One turn sends every row of this set to another row. A few are shown first. Where does it send the rows asked after them?
Tafe: [ -7  16   9  20  11 -20  23 -20  25  11   3   9 -10   5  -6 -12   8   9
 -26   9   6]
biliv: [ 18  -3  13  19  25  -5  17 -21 -16   0   0  -3 -18   0  -6 -33   6  17
 -17  -1  16]
ruduf: [ 29   9 -10  10   5   2   6  -3   5  -9  14 -11 -18 -12  27  21  20 -11
 -19 -17  10]
ganat: [ -5  12   4   9  -5  -6   2   5 -10 -16  16 -10  14  -6  -4  22 -11   4
  25   2  10]
nabe: [ 21   9 -19   8  -6   6  11  -4  23  -5  18  -7 -14 -28 -14  20  11   3
  -9   3 -15]
kuzug: [ 12  11  -4   4  -2 -23 -12  13   4   0  36  -7   1 -13 -11  25   1   1
  18   1  -2]
Nevep: [ 16  19  21  14 -12 -10 -18   1  -2  19  17  -4  14 -30   2  -4  -2  20
  11   6  12]
ved: [  1  17  21  26  11 -17  22 -21  15 -11   5  -3  10  -1   2 -12   1  16
 -29   0   7]
redom: [  8  10 -22   4  -9  10  20 -11  17   9   4   0 -26 -16  -3  14  12 -11
  -4   6  -2]
dupi: [ 26  -4  16  20  26  -8  12 -17 -17  -5   6  -7 -13  -4  -5 -31   8  21
 -21  -5  12]
tunuf: [ 16   0   2   2  -2 -12  -6  12 -14  -8   5 -38 -31 -14   5  -7   1  -8
  -7  23 -13]
gapi: [ 36  14  -8  11  -4  -2   4  -4  13  -9  25 -17  -6 -29   8  18  13  -3
 -18 -12  -9]
Pina: [ 10  14  15  22  21 -29  12 -13  21   2  16   2  -7   4  11  -6  16  11
 -37  -4  11]
gev: [ 15  16  14  11  -5 -15 -19   1  -3  33  13   3  -5 -18  20   0  10   8
   8   1  26]
likol: [  4   2   4  10   6  -8 -18   7   5  26  10  12 -16 -12   7  13  15  21
  13  10  29]
kuf: [ 18  12  24  18  -1  -8 -21   4  -7   4  16  -6  16 -25  13   4   2  28
   7  -1  20]
Fuze: [ -2   7  16  27  21 -15  20 -15  20 -16   6   2   3   3  -4  -3   7  26
 -28   3   9]
fon: [ 14  -7   4   4   5  -7  -6  15 -16 -21   3 -39 -27 -12   5   0   1   2
  -7  21  -9]
zom: [ 12  -4   5   4   2  -7  -5  12 -21 -19  -1 -39 -26 -10  11  -5  -1  -5
  -7  20  -6]
Vefu: [ 12  22  -8   7 -16  10  22 -19   2   5  -1 -10 -13 -16  17   4   5 -22
  -8  -5   4]
dun: [ 21   1  12  17  17  -7  16 -21  -9   7   6  -3 -15  -9 -22 -38   4  19
 -16   5   1]
peto: [ 17  13   3   7   2 -25 -15  13  -6  -4  36 -12   4  -8  10  24   4  -5
  13  -8   8]
tapur: [ 15  -3  10  17  21  -3  19 -21 -13   4  -1   0 -18  -3 -17 -34   5  20
 -14   5   9]
butek: [ 11  -2 -16  12  10  16  16  -4   7 -18   3  -4 -21  -7  15  29  16   3
  -9  -6  13]
zuvap: [ 28  -1   8  15  23 -15   9 -16  -6  15  11   0 -27  -5 -12 -33  15  14
 -22   1   6]
Rap: [ 14  -4   0   1   3 -12  -7  14 -13  -8   4 -35 -36 -10   7  -4   5  -7
  -8  24  -9]
dokap: [ -1  22   7   7 -14 -13   2  -1 -13  -1  18 -12  13  -6   4  12 -13 -12
  23  -1   8]
fom: [ -2  21  17  22   9 -20  24 -23  15   6   2   2   0   3   6 -15   4   4
 -28   2  10]
dokib: [ 29   3  11  16  16 -14  11 -20  -8  13  10  -4 -18 -11 -16 -38   7  13
 -20   2   1]
doto: [  7  13  20  15  -2  -6 -14   0 -13  18   4  -1   2 -13  28   1   5  13
  10  -1  34]
runag: [ 16  19   0  14 -14  15  20 -16  -1 -18   3 -18   6 -23   9   8  -4  -5
  -9  -9  -2]
Gav: [ -1  11  -9   1  -5 -19  -4   7   5  13  25   0 -10  -5 -11  22   1  -8
  23   9   4]
zan: [  7  -3   2   3   2  -6  -1  10 -19 -13  -5 -36 -30  -7   9  -6  -1  -7
  -4  24  -5]
Vak: [ 26  -8   7  16  29 -12   8 -13  -6   5  11   0 -26  -5 -15 -27  15  23
 -21   1   8]
tumez: [ -4  19  -2   1 -12 -17   0   0  -6  16  18  -5  -5  -3   3  13  -4 -19
  23   3  10]
fut: [  0   6  10  24  26 -20  16 -13  21  -6   8   7  -9   9   5   0  15  19
 -31   0  16]
vabe: [ 28  -8  12  20  29  -9   8 -14 -11  -5  11  -4 -16  -6 -14 -27  11  27
 -22  -2   8]
kiba: [ -1   7  12  14  -5   1 -11   1   4  14   7   5   6 -23 -11   6  -3  32
  20  16  15]
boki: [  2  14   9  20  12 -24  17 -16  31   5  14   6  -5  -4 -15  -9   8  18
 -28  10  -3]
didib: [  5  -4   0   3  -2  -6  -1  10 -14 -12  -3 -35 -31 -10   1  -5  -2  -4
  -2  27 -10]
todo: [ 11  -1   2   2  -3  -8  -3  11 -13 -10   1 -37 -28 -15  -1  -7  -3  -5
  -4  27 -15]
zusu: [  5   7   0   7   8 -18  -8  11 -11  -6  24  -7  -4   4  18  28   7  -7
  16  -8  22]
ripu: [-8  4  9 11  1  2 -8  1 -4 21 -2 11 -8 -9  8  7  6 19 19 12 32]
zar: [ 13  -8  -2   3   6  -9  -7  16 -13 -15   3 -36 -35 -10   4   0   5   0
  -7  24  -9]
zul: [  9   1  11  16   6  -4 -20  11   4   6  15   4   3 -22  -5  14   6  39
  13   9  19]
Pakan: [ 14  18  16  23  13 -30  11 -13  26   2  20  -1   1  -6  -4  -9  11  15
 -35   0   0]
tem: [  9   3 -10  15   0  21  20  -8   6 -30   3 -11  -2 -19  -1  23   2  12
  -5  -4   1]
lov: [ -7   2  -2   9   6  -8  -1  10 -10 -13  16  -4  -1   4   4  30   0   3
  23   0  20]

ripu moves to zul
zar moves to todo
dupi moves to zuvap
Now find these:
Gav moves to ganat
butek moves to nabe
fut moves to boki

One turn sends every row of this set to another row. A few are shown first. Where does it send the rows asked after them?
niti: [ -5  13  -8 -11 -18   6 -22  -1   1 -14   0  20   9  -4   9  11  29  25
 -11  17]
ruke: [ -3  -4  29  -8  10  19  -8  -3  -1 -39   7  -6  12   4 -12   9 -20   1
 -13   6]
vigob: [-11  23   2  14  -9  14   4  12   8 -24  -3  18 -26   1 -11   5 -10 -26
  -8  -4]
fer: [-34   9 -19  -2 -18  -1 -25   0   8  -8  -5  12  -2   2   5 -10   3   7
 -17  15]
nuzul: [ 10  10  -6  19  25  20   3  24  -1   6  17   9   3 -13 -27  11 -11   2
 -17  11]
depo: [-12  -6  -1  17   6  15 -11  -2   1   8  29  13 -27 -16 -10  -6  14   0
  23   2]
Nen: [-23   8   4  -8  -4   4 -20  -7   0  -7   1   6  12  15 -12 -28 -21  -8
  -2 -15]
rapa: [ 10  11  21 -22  -3  15 -20  -6  -8 -11   6  11  29   5   0  -8   3  18
   0  -8]
bet: [-17 -10  24   3  -3  13  -4   3  10 -34   3   1   7  15 -19  11 -23  -8
 -14  -1]
gazum: [  5   2  11 -19  -9  -4 -28  -5 -10  -2   1   7  24  -2  -2 -12  14  21
   5  -9]
Visi: [ -9   4  11  12  17  27 -10  -6  -1   3  36  12 -20 -21  -2  -5   9   3
  15   6]
Rez: [-12   0  11  16  -3  30 -10   1   4  16  30  15 -16 -23   4  -7  11   5
  10   7]
tolud: [  6 -18  22  -7 -10   0 -11   7   0 -28   1  -3  18  -1  -8  24  12  19
  -5   2]
gesed: [-18  10 -11  10 -11 -10  -7  13   2 -12 -11  13 -28  -5  -9   1  -3 -22
  -1  -4]
siguf: [  1   2 -17  18  25   5  -3  25  -6   9  14   5  -2 -15 -31   7 -11   2
 -11  10]
res: [  3  29  13   2   7  25   1   7  -1 -34   3  18 -22 -10   0   7 -14 -18
 -11   0]
Fimit: [ -9  10   7 -10   6   2 -18 -14  -8 -24   6  11   8  19 -23 -18 -14  -8
   6 -18]
Kovu: [ 12  12  24 -12  -7  20 -12  -3  -2 -19  10  19  24  18 -12  -1   0  12
   1 -15]
faz: [ -7  -4   3 -11 -21  -9 -23   0  -4   5  -3  10  22   9  -7 -14   9  14
   5 -13]
Zere: [ 22  17  11  -1  -8   8  -3  14  -7 -23  -2  18 -12 -17   3  24  26   5
   0   3]
pofek: [  5  19  -1 -12   0  15 -20  -5  -1 -31   7  19   6   1   6  15  24  22
 -10  19]
Nabi: [-25 -20   5  -6  -4 -15 -19   2  -1 -18  -9 -14   6  -2 -13  -2 -12   1
  -7   3]
Dapo: [  8 -11  24 -11  10   5 -13  -2  -6 -41   5  -6  16  -3 -11  17   1  12
  -5   7]
raso: [-37  12 -23  -2  -8  -3 -20  -7   5 -20  -4  15 -11  11  -9  -9  -3  -4
 -11  11]
Pivam: [ -3  -3   6  14   9  21  -9  -3   0   4  34  16 -23 -17  -8   2  20   3
  22   2]
ror: [-26  14 -13   3  -4   9 -12  -8   8 -33   3  23 -13  23 -15   0  -4  -7
 -11   9]
Pud: [-13  23  -3  -2   1  22  -9  -8   4 -40  10  25  -7  19 -10   5  -5   2
 -17  11]
gel: [-13   4  13  19   5  35  -5   0   6   7  34  16 -20 -16  -4  -5   4  -1
  12   2]
nipev: [ 10   0 -13  16  13   7   0  29  -1  17  12   8   8 -18 -24  16   3  11
 -11  10]
kage: [ 15  26  14  -4  13  16  -6   7 -10 -37   2  13 -17 -15   1  15   8  -5
  -1   3]
rad: [  2   3 -10  19  14  12   0  30   1  17  13   7   8 -18 -22   7  -9   4
 -17  11]
Zeso: [-23 -17  13  -7 -12  -4 -20   5   3  -9  -9 -16  18 -12   4  -5  -8  10
 -16   7]
lata: [-20  11 -12   4  -9 -12 -17  14  -2  -4 -15   1 -20 -24  10  -7   3 -12
  -4   5]
rugun: [  0  27   2  -9   4  25 -12 -10  -2 -40  10  22   3   9  -2  12   9  14
 -14  17]
Simus: [-15  -2   3  24  -2  25  -8   3   8   6  32  20 -22  -9 -13  -2  10  -2
  18   2]
baluk: [  9  15  10   2 -25  11  -6  22   2  -3  -7  17  -3 -24  13  16  24   8
  -8   4]
fid: [-16   1   2  15   9  20 -14  -2   1  13  30   9 -21 -25   0 -12  11   2
  14   6]
Rik: [-19   1   5  -7 -20   0 -18   1   4   5  -5   9  19  12  -7 -22  -7   1
  -2 -18]
Nere: [ -5  -5   8  19  -3  26  -5   3   5   9  32  21 -15 -15  -5   2  21   8
  17   2]
lod: [ 12   3 -11  13  25   8  -4  24  -6   8  15   5   5 -19 -25  14   1  10
 -11  13]
Geze: [  2   8  14 -11  -1  10 -11  -8  -4 -27  10  20  14  25 -23  -5  -6  -1
   7 -18]
tazeg: [-23 -20   9   2  -8  -7  -9   5   7 -28  -6  -4   3  14 -25   5 -15  -7
  -6   0]
Ninu: [ -8  15   2   2 -18   2 -12  17   4   6 -11   5  -7 -31  20  -3   9   0
 -10   7]
duno: [-21  11 -14  -5 -26   4 -24   1   9  -5  -8  14   8  -3  11  -1  18  20
 -16  16]
Tapo: [  0   4 -14  16  22   9  -5  25  -1  16  13  -1   2 -18 -24   1 -12   4
 -16  14]
filim: [  5   4 -11  20  21  10   1  24   0   5  14   9  -2 -11 -34  11 -10   0
 -13   9]
Pas: [-10 -19  23  -6 -23   3 -13  10   6 -11  -5  -4  22  -6   0  14   4  20
 -16   5]
bilu: [ 13  10  -6  13  25  16  -3  23  -5   7  17   5   6 -20 -22   9  -5   9
 -15  12]

gazum moves to rapa
fid moves to Rez
Now find these:
niti moves to pofek
filim moves to siguf
bet moves to tazeg
Zere moves to kage

